In the data rows, the value 128 means zero.
Some points, one per row:
109 125 132 134 114 158 170 119 159 117 161 159 127 128 108 144 117 147 117 126 137 133 55 150 129 108 158 25 127 99 123 141 135 113 172 145 130 118 80 130 134 160 124 130 129 85 146 115
130 138 203 120 144 157 103 112 118 157 80 133 115 133 168 147 108 148 99 139 168 129 167 122 126 199 110 152 136 105 196 133 138 127 95 136 136 195 172 121 132 198 108 149 112 139 118 133
78 120 79 133 120 162 189 123 164 111 142 66 134 125 161 111 107 172 103 134 67 145 89 144 136 143 139 141 165 45 133 122 110 95 214 153 135 142 56 141 108 160 117 169 143 54 116 123
162 121 158 122 145 68 97 165 104 166 61 102 151 131 158 145 154 102 158 147 162 98 216 127 94 100 136 132 114 105 180 119 129 148 115 124 110 97 112 117 86 142 141 135 132 203 140 144
96 129 113 151 98 229 146 122 143 89 252 229 104 107 95 96 90 136 104 102 103 132 5 142 166 122 147 54 123 207 88 142 140 127 113 108 151 142 145 142 138 111 116 140 131 40 140 115
115 127 77 131 110 163 120 188 128 122 131 180 118 113 127 111 124 113 137 136 115 124 111 120 164 116 124 113 127 152 83 123 142 126 151 113 138 142 151 160 117 120 132 131 130 132 124 118
130 120 182 140 114 235 120 123 145 107 164 224 98 126 111 127 70 143 139 130 135 132 144 168 178 151 149 63 120 133 89 143 144 122 88 133 138 114 58 128 144 206 105 167 113 7 148 127
124 143 162 118 127 171 99 132 96 131 159 145 109 115 190 103 109 137 112 128 119 126 114 106 164 175 90 210 144 193 170 134 146 124 97 108 147 160 184 136 155 118 122 144 116 142 116 130
151 115 206 111 140 105 112 186 123 160 33 125 152 134 192 150 151 136 155 178 169 116 227 140 110 117 130 96 126 66 198 128 125 136 160 129 111 125 72 119 93 133 138 160 146 219 151 146
111 130 92 128 120 131 125 156 124 127 118 122 125 120 161 107 139 124 127 137 164 125 124 125 149 112 123 136 129 92 116 116 140 128 188 125 125 191 142 156 101 99 134 151 135 192 117 123
135 125 148 149 97 197 139 146 137 102 185 255 105 114 117 88 80 115 133 118 129 105 71 170 146 103 166 51 118 203 58 141 136 150 91 101 135 76 116 137 104 106 113 168 143 69 141 120
109 125 153 132 120 168 152 127 141 108 118 182 128 132 109 161 123 144 114 129 113 166 107 122 133 125 141 66 128 129 132 148 123 119 141 143 127 136 150 120 145 96 127 124 132 120 144 120
130 118 95 121 136 98 167 141 136 135 107 58 137 138 110 162 129 126 131 116 91 157 148 127 83 111 151 127 133 92 156 129 122 100 131 177 130 127 105 121 121 142 122 150 121 61 110 129
136 130 115 122 136 118 110 160 90 125 103 106 127 128 149 134 133 110 123 118 90 152 179 92 126 140 107 218 129 183 153 121 129 122 79 130 138 159 219 128 140 73 129 127 115 134 111 134
129 125 160 121 128 160 130 149 120 117 90 149 125 134 140 166 121 132 123 121 133 176 162 119 133 126 133 111 114 123 148 141 135 116 131 150 129 166 144 120 154 99 126 138 121 126 140 130
104 119 105 144 103 224 177 169 163 93 183 204 113 121 83 140 86 141 140 127 67 150 111 163 162 100 176 28 136 121 65 148 127 100 137 149 135 91 38 131 127 159 116 171 125 0 153 114
101 134 53 145 118 239 117 169 121 100 212 150 103 112 118 126 96 117 136 105 111 129 127 147 182 108 148 126 136 123 64 124 154 103 148 129 144 169 100 152 102 131 123 161 105 45 138 116
134 114 18 142 134 6 181 69 134 97 172 97 152 152 0 143 157 78 135 75 63 143 78 93 75 55 142 114 103 187 27 118 100 130 69 141 119 22 185 111 149 37 138 18 133 69 120 131
130 116 126 130 119 129 144 152 157 138 100 124 131 140 112 149 119 138 153 162 161 126 188 159 142 103 149 65 111 53 75 123 127 124 157 143 112 129 32 124 112 160 117 131 126 82 146 130
170 110 58 136 143 5 117 97 98 111 148 108 152 137 60 102 171 64 165 101 104 106 135 99 94 53 120 160 111 210 76 114 110 157 74 98 116 0 184 120 117 0 155 45 146 205 135 144
107 139 135 124 128 134 115 141 100 141 139 126 120 121 177 112 120 133 118 138 133 107 137 114 149 145 97 183 138 138 112 117 143 117 131 116 140 186 195 141 126 103 127 133 118 140 110 126
122 136 184 124 127 125 116 152 118 133 101 206 134 118 187 104 141 135 137 148 135 92 98 122 135 126 115 104 139 147 173 136 136 156 158 101 129 88 153 137 112 136 140 142 145 219 139 128
122 116 97 130 116 93 151 124 148 143 179 140 129 128 84 90 138 124 159 131 143 79 71 146 131 86 129 73 119 124 44 112 133 135 156 114 123 62 67 145 107 143 130 111 132 116 131 125
145 124 118 131 117 117 103 183 125 130 60 166 131 125 148 124 143 103 143 140 145 123 157 119 147 115 132 121 112 135 114 118 132 144 147 118 122 134 130 147 121 127 133 130 138 185 129 129
136 127 21 137 139 43 165 54 106 84 213 87 137 140 34 108 146 84 111 53 21 150 26 70 89 101 119 199 133 255 83 131 106 123 44 133 147 28 245 125 172 21 142 52 127 86 96 129
114 122 166 119 134 182 138 111 149 124 124 97 133 137 134 165 121 169 118 131 127 170 129 147 119 150 145 113 142 69 202 148 119 112 158 155 120 141 58 107 132 148 116 157 123 113 137 125
129 145 201 119 133 112 108 146 111 148 98 200 121 133 139 135 137 115 120 133 160 102 119 102 128 148 100 115 110 189 125 128 144 155 83 100 141 172 221 127 149 124 129 95 116 163 129 132
122 145 132 136 127 148 118 156 128 112 95 189 129 128 158 135 125 118 115 125 105 143 123 95 154 150 115 147 124 169 137 137 130 141 117 126 138 157 191 142 153 127 131 127 130 146 126 123
78 118 112 140 115 162 181 97 175 99 112 153 132 135 104 128 118 159 108 126 114 154 62 145 142 129 135 57 131 59 92 129 119 114 201 143 127 137 87 138 135 152 118 125 140 77 131 115
147 115 16 148 122 50 137 110 98 93 255 155 134 131 0 115 141 59 142 63 59 135 63 84 110 48 126 137 88 255 8 118 120 134 8 113 140 46 242 125 159 0 143 14 121 53 134 138
122 109 0 149 136 9 196 70 144 92 169 81 153 149 0 131 156 81 134 78 51 142 72 98 84 53 134 118 111 163 0 106 97 121 96 144 123 34 185 120 133 26 142 20 140 55 115 130
131 134 167 119 136 141 83 170 105 171 97 102 122 123 178 144 115 134 125 154 188 120 214 129 138 152 115 155 120 83 166 115 150 123 129 135 132 226 145 129 113 177 120 147 112 149 128 137
108 118 87 138 117 197 144 117 151 109 176 109 118 120 149 103 116 146 129 130 150 126 95 171 143 124 152 114 150 67 129 130 124 120 201 127 119 129 29 140 88 139 116 180 142 115 125 114
110 116 109 124 119 152 157 157 142 135 136 75 133 122 149 127 119 159 131 151 112 136 157 159 142 124 147 127 146 52 135 127 119 103 181 143 121 138 33 130 100 145 121 167 136 83 132 128
108 115 91 130 123 82 179 136 162 130 102 89 145 140 91 139 141 141 141 144 103 133 151 140 111 94 141 91 130 55 80 117 104 120 175 148 110 114 72 122 108 118 122 116 142 84 127 127
119 121 184 116 133 169 115 100 146 148 110 93 127 118 222 93 111 176 119 165 168 102 113 168 137 169 121 129 161 44 239 132 131 118 200 129 128 116 19 136 104 236 121 199 142 167 127 128
155 118 135 128 140 61 82 170 101 154 22 103 157 128 155 131 169 99 165 153 156 101 236 120 109 95 117 159 107 100 147 103 127 154 131 108 107 113 127 131 80 107 143 127 146 245 134 147
128 140 82 135 131 122 105 156 109 119 139 145 131 120 133 110 133 107 126 113 84 127 117 87 139 133 108 186 128 202 138 123 127 138 99 114 144 131 207 144 135 96 140 105 135 147 123 130
138 120 137 122 134 137 128 183 121 144 86 78 136 133 143 169 121 132 139 149 137 148 234 138 124 118 138 122 123 71 143 122 131 107 130 154 123 176 87 113 113 125 122 149 121 97 136 142
149 127 181 128 125 210 61 198 103 144 136 197 106 117 164 126 96 122 161 165 183 97 250 160 193 134 138 122 117 112 105 128 160 130 100 107 123 160 78 136 93 161 126 184 116 127 160 141
167 114 47 153 127 30 122 111 89 110 233 180 127 134 0 107 147 41 157 74 112 105 114 103 94 39 136 127 74 255 0 111 116 160 0 89 126 45 255 114 115 0 141 23 132 100 135 142
103 111 123 134 118 139 160 128 164 127 102 131 137 136 92 162 130 148 126 138 141 150 114 147 111 105 155 26 119 37 115 125 126 110 187 160 122 145 67 126 118 164 124 128 134 90 143 120
136 142 210 115 130 194 95 123 121 144 147 129 114 117 207 119 95 167 108 149 159 131 136 138 160 189 117 162 148 145 237 150 137 124 107 128 137 159 99 123 150 180 115 182 123 138 128 135
101 120 134 129 121 160 155 125 164 137 106 96 128 128 138 138 100 166 118 147 139 137 123 159 128 139 143 79 137 30 149 126 126 104 186 163 123 165 50 130 114 208 112 162 127 68 129 125
179 127 63 138 142 0 115 70 83 120 165 107 137 145 36 116 166 48 134 72 112 109 93 73 82 92 124 194 95 255 67 113 120 156 16 110 127 26 245 123 155 38 149 27 122 175 110 136
135 132 183 120 149 156 94 158 100 142 64 113 133 139 137 204 134 127 122 133 151 175 249 110 118 157 129 161 116 95 173 136 132 123 98 145 119 213 175 102 126 93 122 135 111 157 135 131
128 134 183 129 136 66 159 72 140 146 126 128 143 137 108 117 139 140 100 110 103 111 46 108 72 163 129 134 135 141 158 131 113 142 103 126 129 72 130 121 138 174 123 116 139 133 112 129
110 140 184 113 135 185 97 68 138 135 179 130 114 119 188 86 124 171 108 135 164 107 57 140 144 194 100 167 165 112 218 139 137 139 161 103 134 129 102 133 133 188 121 149 130 188 121 125
151 134 210 125 126 105 109 149 132 147 56 209 133 141 121 150 135 118 140 152 171 115 170 118 131 134 124 83 99 145 106 129 134 154 94 116 119 130 143 119 142 139 127 100 127 164 146 132
94 135 76 139 113 149 151 131 153 111 128 132 120 123 142 109 122 137 124 135 148 120 86 138 166 111 129 98 134 74 76 120 136 123 215 125 126 155 95 156 115 136 126 139 133 143 122 113
97 123 109 123 125 102 167 180 138 146 89 108 143 131 125 158 146 137 135 140 125 142 161 125 114 94 130 89 122 64 94 117 129 113 185 147 124 185 120 132 102 108 124 147 129 124 128 125
146 110 6 150 123 19 171 65 137 83 192 139 142 149 0 118 156 70 152 81 73 129 55 105 102 44 140 97 101 216 0 121 100 140 76 126 122 0 169 121 153 15 144 13 136 85 127 124
139 148 193 117 130 123 91 158 80 151 110 184 114 123 179 117 134 112 123 132 156 99 133 91 147 155 94 167 126 214 132 127 157 146 82 91 139 175 241 140 151 104 136 121 113 201 120 128
144 129 175 124 134 138 121 117 132 142 111 127 128 132 143 155 111 137 117 133 145 127 136 135 112 149 143 109 124 122 189 139 132 126 100 152 131 129 100 114 143 198 119 143 120 103 132 136
120 120 74 122 130 59 131 160 125 145 99 80 145 128 117 117 162 117 148 141 131 112 146 119 116 90 114 151 126 110 110 105 120 136 162 119 118 135 145 144 90 87 139 123 137 190 114 131
95 146 123 118 123 161 139 168 107 121 123 124 121 116 194 119 124 142 110 138 85 142 136 105 162 154 104 193 155 148 140 131 134 114 150 122 142 192 191 141 129 80 127 168 123 141 108 120
154 136 168 128 130 192 93 142 121 136 120 139 103 128 185 126 95 135 132 140 178 123 165 143 163 164 129 140 135 132 178 141 149 122 110 134 138 144 85 134 143 197 115 175 110 130 132 130
155 132 168 125 127 152 73 183 110 152 84 135 118 125 182 133 118 124 151 168 201 112 238 140 172 134 125 139 112 107 133 125 147 134 128 112 118 181 102 132 117 143 128 147 119 177 139 137
147 124 36 133 145 0 127 117 80 125 175 61 146 140 53 125 172 69 147 94 94 123 155 70 96 64 100 213 103 211 38 98 116 136 61 114 124 96 255 118 133 0 151 21 125 160 116 146
126 114 113 144 111 135 170 89 175 110 170 177 126 136 63 108 109 135 146 136 112 103 64 162 134 105 153 38 129 128 42 134 114 130 132 127 124 18 34 128 133 171 114 110 137 42 136 117
113 134 148 132 125 140 129 136 129 111 91 189 130 134 126 153 135 130 119 126 130 161 130 102 147 131 118 110 110 135 110 137 131 136 137 125 127 170 188 128 153 77 132 104 128 164 141 123
40 more points follow, each with its number after it:
117 132 136 114 131 158 92 176 92 145 127 106 121 114 185 125 126 137 124 143 117 128 192 114 152 150 103 209 140 142 151 122 140 112 117 113 137 194 188 134 115 88 126 153 122 159 118 135 0
153 126 155 126 132 92 93 171 113 152 50 140 132 137 136 155 153 102 150 143 210 122 212 118 124 107 134 103 91 83 104 108 147 140 145 129 112 187 141 132 110 122 138 111 123 216 142 131 1
145 129 199 114 138 120 71 191 85 158 48 133 139 124 213 146 155 126 154 163 195 118 255 121 145 119 111 156 120 88 183 120 144 149 156 107 113 178 136 122 93 87 141 154 130 255 155 146 2
164 128 116 138 134 104 96 150 117 130 63 102 141 132 132 148 127 98 139 131 128 130 206 117 124 126 138 167 106 143 131 117 124 136 91 132 118 130 123 125 131 143 129 121 126 134 128 137 3
173 122 153 119 143 67 107 145 108 160 94 83 146 132 154 140 149 113 138 143 155 113 171 124 87 120 134 141 123 127 204 125 127 131 108 139 120 108 110 122 114 146 140 148 132 174 121 143 4
141 126 240 120 136 145 79 104 135 162 60 156 132 123 194 113 117 149 133 164 206 85 154 158 124 169 121 99 126 69 208 128 141 150 142 115 119 114 61 124 108 236 120 155 138 197 143 142 5
130 130 127 131 114 150 101 160 115 116 112 171 122 123 152 121 136 122 136 143 155 132 138 119 173 115 123 123 118 145 104 128 140 139 157 106 125 147 142 145 132 86 139 127 133 201 140 125 6
108 134 85 129 119 178 135 152 126 121 161 95 116 114 175 114 105 142 125 138 114 125 128 143 165 133 132 160 150 110 132 130 134 106 162 130 137 155 93 145 118 146 122 168 125 93 120 120 7
127 139 146 128 137 103 114 163 104 142 44 139 132 133 135 180 148 113 117 133 165 155 207 93 123 125 126 131 106 97 124 123 139 131 132 142 123 226 215 124 119 96 135 117 121 200 130 129 8
95 125 149 120 123 169 125 154 132 145 123 106 122 117 169 120 113 170 122 159 140 130 159 145 158 149 113 138 136 64 138 120 133 108 175 126 133 193 99 133 110 146 117 155 131 114 130 130 9
111 139 121 136 113 197 135 88 147 93 172 195 112 115 141 94 104 144 109 120 134 118 9 136 172 149 132 87 141 161 127 149 140 131 157 117 142 98 105 151 155 177 122 135 127 119 126 107 10
123 123 225 124 125 157 124 93 148 125 107 198 137 129 161 117 132 165 129 156 161 111 93 152 139 137 128 61 137 94 184 146 125 151 166 110 121 67 67 117 128 161 126 143 151 192 155 131 11
111 111 0 149 123 34 199 59 147 81 208 89 153 136 0 110 154 92 131 79 30 133 28 106 95 50 145 118 123 176 5 117 93 119 111 134 126 9 158 128 135 30 139 36 150 56 114 123 12
82 134 136 132 117 166 175 90 158 103 154 185 120 129 113 130 116 160 100 119 109 146 32 126 144 139 131 73 142 117 111 148 125 119 170 136 140 125 139 131 150 135 120 128 129 105 128 111 13
94 130 157 131 122 197 132 84 159 111 171 170 129 123 109 128 115 166 113 128 123 136 65 142 151 150 124 88 139 107 128 138 125 125 150 114 131 129 100 119 141 153 117 114 130 96 149 117 14
109 144 181 124 126 205 115 94 127 122 135 158 107 120 181 112 91 164 91 131 126 126 86 126 163 199 106 162 152 156 183 147 136 123 117 120 148 151 152 135 153 187 110 165 124 118 114 119 15
161 122 106 126 134 70 100 168 107 145 65 89 147 129 137 139 159 96 142 139 130 123 194 110 108 106 133 159 114 140 155 116 117 145 113 123 117 131 153 127 110 104 138 113 136 186 122 140 16
101 134 121 130 112 180 154 129 148 117 173 167 118 113 151 103 110 149 110 127 93 114 25 136 144 139 139 96 153 152 153 147 133 117 156 126 145 102 106 144 137 178 125 160 130 92 121 115 17
148 144 156 127 130 128 83 161 110 157 76 128 117 125 186 129 121 119 135 158 209 103 203 130 162 146 119 153 115 100 130 114 150 141 136 117 126 198 134 143 121 168 128 141 115 190 127 131 18
119 138 131 118 138 164 93 172 95 145 136 64 122 119 193 151 136 138 129 133 155 142 196 123 144 138 125 197 138 87 184 128 144 112 158 132 123 219 135 128 107 104 131 159 113 180 127 131 19
114 150 131 130 133 178 82 113 108 130 140 139 117 117 163 117 125 132 108 125 159 115 110 113 157 167 105 188 139 139 141 130 149 133 135 102 131 179 179 141 126 134 126 131 116 191 118 118 20
132 106 13 137 135 0 150 101 106 115 162 77 152 142 13 131 167 71 146 96 79 134 141 91 89 53 123 169 101 177 2 99 104 130 75 121 118 65 223 122 117 0 144 24 138 121 118 135 21
140 136 200 118 136 152 101 110 133 158 86 92 119 129 206 135 102 157 111 154 182 119 161 143 134 191 123 158 138 77 226 133 136 124 135 142 128 174 77 123 130 235 114 176 121 147 119 137 22
146 135 147 120 141 99 103 105 108 127 109 120 132 127 172 105 133 122 109 118 103 133 105 87 117 172 96 220 142 190 201 132 122 139 96 125 140 112 192 134 162 132 133 120 129 180 101 132 23
105 117 120 134 105 168 173 135 171 116 154 164 122 124 125 101 113 158 138 155 114 109 71 168 154 112 151 49 151 91 87 136 118 117 191 125 128 73 21 140 117 168 118 159 141 78 133 114 24
162 127 75 115 153 0 122 90 64 133 176 46 142 140 75 131 175 68 132 69 84 137 122 52 69 96 99 245 114 252 123 117 122 132 30 127 135 84 255 115 163 0 153 53 113 182 100 143 25
134 136 199 115 135 92 76 193 93 161 56 155 143 118 227 122 163 135 146 180 180 97 221 105 147 140 83 175 122 115 183 116 134 160 155 89 116 178 166 137 90 94 146 148 143 255 136 141 26
149 146 226 110 149 131 72 122 109 175 76 86 127 125 226 131 118 157 104 160 194 110 182 123 132 204 100 192 137 94 255 131 143 136 116 131 132 200 123 122 137 218 122 167 116 205 117 142 27
136 141 142 128 126 145 87 146 110 132 114 163 118 122 168 107 122 124 135 147 161 104 163 118 178 147 101 178 121 157 98 124 141 143 117 97 131 153 152 140 138 125 129 119 123 171 125 130 28
110 143 145 124 133 158 100 90 132 128 117 131 125 124 158 118 127 142 112 126 164 119 101 120 148 170 106 168 135 106 144 129 136 140 154 114 126 172 143 137 132 160 125 126 122 185 117 122 29
88 138 79 123 124 137 168 104 133 120 192 123 117 124 117 95 116 143 107 115 73 119 56 119 140 140 109 162 159 156 101 131 124 116 129 126 145 117 177 140 122 118 120 136 128 85 97 114 30
131 138 75 129 130 101 99 160 109 129 91 100 138 118 142 127 145 105 128 124 99 132 168 94 133 128 109 202 125 162 140 117 125 139 113 116 125 159 191 138 122 96 138 118 132 172 115 133 31
115 115 166 121 119 193 126 118 159 132 130 106 127 117 185 108 102 182 122 167 138 122 123 173 159 159 138 106 154 54 202 140 117 118 184 134 122 120 9 129 117 209 111 188 141 114 138 131 32
127 109 2 152 119 39 183 69 139 79 236 138 139 142 0 107 141 80 141 70 53 129 31 104 101 45 134 100 107 227 0 115 102 133 69 121 128 1 180 122 146 9 141 17 140 43 130 130 33
98 118 122 136 114 188 139 135 152 115 198 182 117 120 76 124 102 146 133 130 100 125 91 149 158 123 134 64 120 134 61 131 132 118 115 124 141 123 96 132 140 155 111 112 120 15 147 122 34
135 123 156 115 137 135 85 157 101 151 99 89 128 114 244 92 134 139 147 162 166 88 190 143 148 140 109 195 148 82 194 120 141 130 176 107 120 131 84 141 89 144 134 183 137 226 125 137 35
109 126 143 117 138 190 132 118 128 136 139 59 114 130 166 144 109 153 113 127 144 143 150 149 132 164 128 159 155 66 178 130 137 105 162 148 129 191 79 117 112 158 110 174 115 96 119 124 36
97 154 196 110 136 101 123 161 93 153 92 133 133 126 191 130 140 145 99 135 113 126 153 76 133 175 81 213 138 158 160 123 137 136 119 105 140 223 246 129 136 78 131 131 125 201 114 135 37
128 139 189 127 142 199 93 106 115 130 103 102 131 126 175 162 106 149 95 123 126 162 168 122 128 192 131 188 139 111 220 142 131 115 103 143 132 189 133 107 150 169 112 156 115 123 123 130 38
121 124 179 137 117 172 140 88 173 123 105 170 124 132 122 126 97 162 114 147 152 125 87 159 140 165 145 61 128 86 148 142 123 131 146 136 128 98 41 125 145 229 108 146 134 86 137 122 39
Which three of these numbered points are nearest to each point below, ignoring the direction in which the first points spread most? Their numbers follow each, nearest first.
139 131 164 120 138 138 134 118 124 148 121 78 123 128 179 126 111 146 104 120 122 130 116 133 106 174 138 168 152 114 213 136 130 115 122 148 137 130 89 124 125 189 117 176 124 119 114 134 > 22 36 38
166 129 253 114 151 125 65 173 102 177 57 110 139 131 234 151 138 148 135 190 224 122 255 129 129 166 103 156 126 79 255 129 135 137 127 126 115 191 95 115 94 151 135 177 135 255 147 151 > 2 26 16
116 133 192 123 140 206 109 89 117 134 139 98 111 126 176 138 102 157 93 113 130 150 133 135 124 203 123 190 154 105 218 144 136 113 115 137 138 169 127 112 132 173 107 167 118 117 116 126 > 38 15 36
100 131 103 116 128 132 138 167 117 137 107 68 132 121 172 144 141 140 115 132 132 155 135 118 126 125 127 150 142 74 176 119 137 107 196 145 131 213 136 143 108 104 138 165 130 172 120 129 > 19 9 21
98 131 151 120 140 180 143 106 140 136 146 64 125 135 151 143 111 167 111 127 142 145 134 144 126 164 124 150 150 50 160 131 132 101 166 149 131 186 77 120 115 163 114 170 114 97 123 125 > 36 9 7
129 136 128 126 132 137 126 112 124 126 191 134 121 125 142 99 116 132 114 118 87 113 61 114 127 148 116 159 150 197 168 138 131 121 96 124 150 98 162 129 149 148 127 125 126 96 116 127 > 15 30 17
133 114 109 140 123 106 164 89 183 114 96 157 145 141 40 140 125 128 129 128 106 133 81 144 101 119 158 42 119 107 99 131 104 135 123 142 119 42 60 119 134 185 120 103 145 61 133 125 > 39 33 24
154 133 147 130 126 179 78 140 108 123 151 181 107 120 167 93 103 115 141 140 157 97 134 127 183 149 113 157 128 199 112 131 148 142 89 97 143 108 130 147 147 142 124 130 119 150 132 128 > 28 20 6
138 140 138 139 135 108 114 114 116 122 139 160 133 128 132 105 134 115 108 106 80 130 80 83 115 158 106 185 128 211 153 131 123 142 81 114 147 101 210 132 152 120 133 103 135 154 118 133 > 23 15 20
119 141 158 140 120 196 105 77 142 116 214 195 117 108 152 81 111 144 107 127 177 95 18 148 147 157 129 114 142 163 159 140 135 147 135 94 131 110 107 141 106 150 121 161 139 177 127 115 > 10 17 14
167 109 78 129 144 0 144 80 119 123 167 82 163 147 34 136 176 90 146 109 107 123 116 101 70 65 131 135 106 188 114 123 96 141 69 131 108 6 156 104 131 24 152 43 145 169 132 143 > 4 16 5
137 115 98 146 104 180 128 86 166 98 213 234 114 116 82 45 100 113 151 136 117 55 16 172 157 109 155 57 138 164 34 131 129 139 126 94 132 0 34 165 104 198 128 149 150 78 132 118 > 24 10 39
161 110 31 153 124 31 146 29 143 91 222 161 138 139 0 94 138 71 142 81 93 91 0 112 98 63 151 79 98 241 13 124 110 154 50 108 125 0 142 128 161 103 141 8 137 85 128 123 > 39 33 32
104 132 165 135 130 174 140 81 153 123 138 147 129 135 101 157 119 154 103 117 134 144 78 137 112 157 143 84 132 91 150 143 126 119 138 144 131 138 111 117 136 178 115 127 123 100 135 116 > 14 13 39
138 130 160 121 133 148 80 130 120 158 93 98 126 118 219 88 124 136 137 160 183 73 172 157 143 160 117 168 147 76 191 117 141 142 155 99 121 125 65 137 87 200 124 172 138 195 127 140 > 35 22 5
119 145 172 112 136 87 99 166 78 168 114 139 124 125 169 135 142 121 120 149 163 100 181 98 136 136 90 181 124 151 102 110 153 129 104 104 137 222 255 131 122 76 138 105 110 186 115 134 > 37 0 18
145 129 165 124 135 114 115 155 126 155 83 98 143 133 139 169 127 131 128 145 153 133 191 130 105 127 152 104 111 86 176 128 133 123 113 152 122 164 99 113 123 173 125 139 119 116 139 138 > 3 4 21
153 130 77 129 151 0 124 77 75 132 166 109 135 145 20 129 163 56 128 74 107 118 117 56 85 91 89 197 96 255 35 107 130 145 1 112 133 90 255 114 161 0 143 1 108 142 106 140 > 18 27 22
116 119 190 122 125 116 155 133 156 138 153 157 145 130 142 139 147 163 120 167 190 140 113 148 117 116 131 45 127 71 173 134 121 122 187 132 106 141 59 118 95 106 142 160 153 198 153 128 > 11 33 32
162 112 141 131 128 91 124 159 131 148 108 117 141 136 94 150 139 115 152 148 138 116 191 141 102 91 157 85 105 119 114 127 120 132 101 136 116 84 72 115 114 134 127 116 131 114 146 138 > 3 21 4
140 142 180 127 130 169 96 133 110 133 126 147 115 121 183 130 107 133 115 130 125 139 161 113 153 177 111 184 128 177 184 141 139 127 79 127 140 155 149 118 159 147 120 142 117 124 129 136 > 38 15 23
143 132 151 131 119 216 96 157 120 137 203 170 99 109 143 129 77 132 126 122 159 124 119 153 156 137 148 94 113 168 165 139 159 114 84 140 149 167 98 133 139 202 112 165 105 42 145 133 > 34 17 14
131 139 156 121 131 151 87 123 117 149 120 116 125 107 229 78 123 145 134 164 170 70 126 150 154 159 112 172 158 102 195 126 141 141 166 95 127 107 76 145 90 188 132 176 138 210 122 133 > 35 29 5
63 121 82 140 112 164 187 117 173 100 107 104 137 129 128 133 123 170 105 140 91 161 97 144 143 127 144 86 149 17 101 124 111 99 232 152 121 165 74 136 112 144 118 147 145 75 125 115 > 12 33 13
107 131 99 133 118 185 161 139 149 114 164 129 121 115 156 103 107 153 111 128 83 125 48 143 141 134 143 103 163 129 155 139 126 107 176 137 146 109 82 150 125 180 121 179 137 80 118 115 > 17 30 33
134 127 81 125 131 78 123 193 107 143 85 77 150 126 109 156 153 99 141 134 110 134 197 109 112 88 139 148 114 130 123 112 119 126 121 137 120 156 159 126 99 84 138 116 132 145 129 134 > 16 21 3
167 132 167 125 140 89 75 177 102 175 73 111 136 129 153 151 140 107 148 154 196 99 226 127 120 126 135 135 100 107 144 111 145 147 105 123 119 171 111 128 110 167 133 120 118 186 141 143 > 18 1 16
158 128 33 128 146 0 134 121 71 126 172 59 140 144 51 143 166 52 147 77 95 134 163 68 86 61 119 215 101 227 54 110 126 130 39 133 126 94 255 116 142 0 148 41 109 143 114 140 > 19 31 16
124 123 174 125 129 145 159 152 147 128 83 150 136 143 123 168 120 144 122 136 109 162 144 127 113 136 138 79 130 111 157 143 118 118 127 156 129 132 100 116 139 150 119 145 128 83 138 132 > 33 39 9
104 140 155 125 126 212 129 115 123 123 146 114 107 114 199 117 86 165 93 132 108 142 109 132 161 189 116 179 164 131 205 147 135 106 136 139 146 168 130 132 148 182 111 192 118 95 110 118 > 15 30 38
128 136 160 121 138 142 110 171 90 128 67 129 121 133 160 175 139 122 118 125 132 176 220 97 130 147 119 171 122 127 160 135 132 123 113 135 129 223 223 118 136 55 125 138 120 183 125 132 > 8 0 31
146 133 213 113 143 135 79 162 94 174 68 95 124 127 186 164 121 140 111 138 168 140 214 114 109 176 124 166 120 104 231 126 146 122 92 142 133 214 159 117 122 172 120 159 115 171 126 144 > 27 25 38
115 128 144 127 124 143 129 91 154 132 134 131 129 120 175 78 121 158 122 151 142 81 61 149 138 153 119 116 155 93 160 125 127 137 177 112 133 86 64 145 111 203 125 150 150 155 122 126 > 32 17 11
112 146 164 121 134 175 80 120 94 130 157 143 115 114 173 116 128 132 114 119 156 116 107 108 156 164 94 195 131 162 157 130 154 134 123 99 142 193 200 137 142 101 132 125 111 185 124 121 > 20 29 28
130 121 173 124 121 85 143 143 144 143 91 176 143 137 133 130 152 136 142 146 151 110 102 125 110 105 132 60 113 103 126 127 125 144 164 122 121 110 125 139 121 128 133 121 141 188 134 129 > 11 5 6
139 133 157 138 135 183 73 97 129 120 95 143 122 131 158 122 126 128 123 125 164 130 157 128 149 181 117 174 123 110 144 127 130 148 128 108 123 151 107 131 133 170 118 133 127 184 128 125 > 29 28 20
161 125 64 135 138 0 144 54 114 108 171 121 147 146 18 119 165 66 132 79 101 119 65 76 80 79 117 157 100 252 55 117 111 157 31 115 126 25 237 117 163 15 148 18 131 153 112 134 > 22 29 5
160 135 243 113 144 91 67 139 110 166 59 161 142 134 163 150 147 136 136 162 189 107 204 115 117 156 102 135 107 133 195 129 131 160 84 109 118 144 152 111 135 147 133 106 128 228 144 148 > 27 5 2
128 132 148 116 144 78 115 177 113 171 74 60 145 134 161 163 147 132 125 149 153 130 213 110 103 132 118 156 119 63 172 111 135 117 143 144 125 221 146 122 105 137 134 128 124 165 128 145 > 16 21 8
126 125 174 128 123 102 127 138 135 135 85 210 137 133 160 110 159 128 146 145 154 89 104 123 123 118 113 78 125 120 132 125 130 161 166 100 124 90 139 140 107 131 135 118 150 228 144 130 > 11 5 6
152 103 5 130 140 0 156 97 119 128 160 30 159 143 19 129 177 74 149 100 94 117 119 116 62 37 150 132 111 135 62 102 106 125 106 139 109 29 142 119 116 47 155 53 140 128 120 138 > 21 4 12
